M = [[1, 11, 12, -2, 17, 22, 5, 9, -18, 10, 25, 17, 3, 17], [-16, 35, 27, -19, 37, 40, -8, -5, -9, 0, 34, 33, -13, 35], [-4, 16, 15, 0, 17, 17, 3, 2, -2, -1, 16, 14, 0, 18], [19, -9, -6, 22, -4, -2, 28, 24, -11, 28, 8, 0, 28, -8], [29, -17, -7, 24, -5, 2, 33, 39, -39, 44, 17, 5, 37, -12], [12, -4, 1, 13, 0, 3, 14, 14, -5, 17, 11, 6, 15, 1], [-3, 11, 10, 2, 12, 13, 8, -1, 2, -2, 16, 6, 0, 15], [-4, 12, 9, 4, 8, 6, -1, -3, 25, -3, 0, 8, 1, 10], [4, 7, 9, 10, 9, 8, 12, 13, -6, 7, 8, 8, 12, 8], [-5, 14, 10, 7, 10, 5, 7, -1, 17, -6, 1, 3, 4, 11], [10, -5, -4, 17, -6, -6, 16, 7, 17, 11, -1, -4, 15, -5], [30, -29, -20, 41, -28, -30, 32, 27, 14, 26, -19, -20, 40, -28], [31, -26, -19, 40, -27, -29, 30, 27, 19, 33, -19, -14, 41, -29], [-8, 16, 9, 2, 9, 6, -2, -9, 35, -6, -1, 7, -2, 12]]
Indices start at 1.
(1, 1)	1
(4, 3)	-6
(2, 12)	33
(11, 14)	-5
(8, 4)	4
(4, 11)	8
(5, 2)	-17
(14, 11)	-1
(10, 3)	10
(6, 14)	1
(3, 11)	16
(6, 6)	3
(5, 13)	37
(4, 6)	-2
(1, 4)	-2
(4, 1)	19
(4, 8)	24
(6, 7)	14
(5, 10)	44
(11, 13)	15
(6, 13)	15
(13, 9)	19
(12, 14)	-28
(9, 3)	9
(14, 5)	9
(13, 2)	-26
(10, 4)	7
(6, 11)	11
(7, 13)	0
(7, 4)	2
(14, 13)	-2
(1, 11)	25
(10, 10)	-6
(9, 5)	9

m =
[[ -2   4 -15 -12 -17  18  14  -7  -8 -12  21 -11  -9]
 [ 41 -31 -13  -6  22 -28  -1   6  22   1 -25  20  37]
 [  3  21  13   3  22  -5  -3  30  -1   6 -73  41  -5]
 [ 14 -19 -16 -10  12 -25  -3  11   4  -9 -30  20  26]
 [-55   6  31  -4 -12 -23   1 -14 -11  -4 -21   3  16]
 [-10   4  33  14  -4   2   4 -28  12  17  21 -18   1]
 [ 27   9 -19   8   9  25  -9  21  -2   5  11  -1 -25]
 [-31   3  25  -2  -8 -14   6 -17  -2   0 -10   0  13]
 [ 39 -37 -11  -6  21 -36  -1   0  24   1 -21  18  42]
 [ 12  25  -9  -7  -4  31  18  10  -7  -5 -11   8 -27]
 [-11 -19  -6  45  26 -18 -82  36  -5  23  36 -18 -18]
 [ -9  -7  15  34  14  -9 -42   6   5  23  31 -18 -12]
 [-26 -15 -17   2  -7 -16 -26   9 -14  -9  24 -15   2]]
Rows and columns are counted from 1.
row 1 col 1: -2
row 7 col 2: 9
row 3 col 7: -3
row 3 col 10: 6
row 5 col 13: 16
row 1 col 12: -11
row 5 col 7: 1
row 6 col 9: 12
row 10 col 3: -9
row 3 col 3: 13
row 1 col 10: -12
row 6 col 13: 1
row 12 col 12: -18
row 10 col 5: -4
row 11 col 3: -6
row 2 col 2: -31
row 3 col 11: -73
row 5 col 11: -21
row 8 col 7: 6
row 7 col 1: 27
row 7 col 9: -2
row 13 col 11: 24
row 2 col 6: -28
row 4 col 10: -9
row 7 col 6: 25
row 13 col 10: -9
row 12 col 11: 31
row 7 col 4: 8
row 1 col 9: -8
row 6 col 4: 14
row 3 col 12: 41
row 13 col 13: 2
row 9 col 10: 1
row 13 col 2: -15
row 11 col 5: 26
row 3 col 8: 30

arr =
5512  3718  2897  6036  4035  4952
7218  4991  6148  4784  4602  4356
4958  6018  3920  4947  3070  4924
4498  5452  4905  6850  4750  4183
4235  5051  4336  7790  4864  5434
6986  4361  3301  4176  3985  5667
2791  4082  4314  5199  3487  5994
4916  5104  3605  6241  2435  4830
5133  4997  3956  3275  6537  3310
4450  4426  3695  4154  6429  7119
4941  6210  5661  3837  6247  2722
5553  4829  2805  4091  5912  4555
6660  4867  6824  5214  4792  4915
6093  6707  5509  6013  5616  5670
3297  5605  4117  5379  5239  5323
Indices start at 1.
row 1 col 1: 5512
row 5 col 6: 5434
row 14 col 4: 6013
row 5 col 4: 7790
row 3 col 4: 4947
row 3 col 1: 4958
row 3 col 6: 4924
row 11 col 1: 4941
row 14 col 5: 5616
row 15 col 5: 5239
row 14 col 1: 6093
row 2 col 5: 4602
row 6 col 4: 4176
row 15 col 6: 5323
row 5 col 5: 4864
row 14 col 6: 5670
row 6 col 6: 5667
row 13 col 3: 6824
row 12 col 2: 4829
row 7 col 4: 5199
row 1 col 4: 6036
row 12 col 1: 5553
row 4 col 3: 4905
row 12 col 3: 2805
row 5 col 2: 5051
row 13 col 1: 6660
row 9 col 5: 6537
row 12 col 4: 4091
